0: [153 147 114 136 132 103 173 135 172 118 200 144]
1: [ 61  76 150 172 121 150  63 133 100 144  57  96]
2: [ 66  80 148 170 121 151  67 132 104 143  64  99]
3: [152 153 122 151 135 142 148 131 165 117 189 136]
4: [153 140 120 156 133 129 151 131 172 115 200 134]
5: [ 59  83 140 172 122 129 105 125  88 149  40  94]
6: [ 61  76 149 187 119 130  85 119  89 158  57 103]
7: [143 140 131 146 127 124 143 127 164 125 168 141]
8: [ 64  83 147 172 124 115  70 118  95 150  57 103]
9: [151 149 122  56 125 113 152 131  96 118  96 141]
10: [148 145 114 137 134 138 158 133 169 117 201 140]
11: [153 143 122 129 125 155 147 118 170 117 191 138]
12: [ 60  78 150 180 122 117  60 119  90 146  24  97]
13: [ 62  77 149 186 119 132  85 119  90 157  57 102]
14: [154 145 119 133 133 136 178 129 176 112 179 136]
15: [161 150 120 143 131 111 154 126 172 122 204 135]
16: [156 141 119  60 134 166 139 137  97 122 108 140]
17: [150 147 126  56 136 119 156 137 100 124 106 132]
18: [150 146 126  56 135 120 156 136 100 124 107 133]
19: [155 150 116 143 133 125 156 135 167 122 188 144]

[147 145 115 137 134 138 157 133 169 117 200 139] 10 19
[159 140 119  52 129 143 134 126  91 112 107 141] 16 9
[149 145 125  63 123 110 125 130  87 115  90 130] 9 17
[153 146 114 131 132 105 172 134 167 118 194 144] 0 19
[148 144 129 145 128 123 147 128 169 124 177 143] 7 19
[ 69  93 147 167 126 124  66 123  93 146  56  94] 8 2
[152 154 121 151 135 142 149 131 165 117 186 137] 3 19
[151 149 128  58 120 152 122 131  98 116 117 136] 16 18
[155 151 124 144 126 151 177 132 176 119 175 138] 14 3
[ 61  76 141 180 126 109  64 122  95 150  54  98] 8 12
[151 149 122  60 125 115 154 132 101 118 101 141] 9 18
[149 147 119  57 130 142 126 128  92 118 106 148] 16 9
[160 140 119 141 130 164 141 127 168 117 193 138] 11 3
[ 58  82 149 184 116 103  54 126  90 150  59  99] 8 12
[154 146 119  58 125 115 161 131  90 118 100 143] 9 18
[147 134 120 146 132 135 155 126 165 125 144 140] 7 14
[156 141 119  54 134 166 138 137  92 122 103 140] 16 18
[161 150 120 143 131 110 154 126 172 122 205 135] 15 19
[148 144 129 140 128 122 147 128 164 123 171 143] 7 19
[143 143 120  59 130 144 120 128  88 120  97 146] 16 9
[142 140 130 146 128 123 142 128 164 125 168 140] 7 19
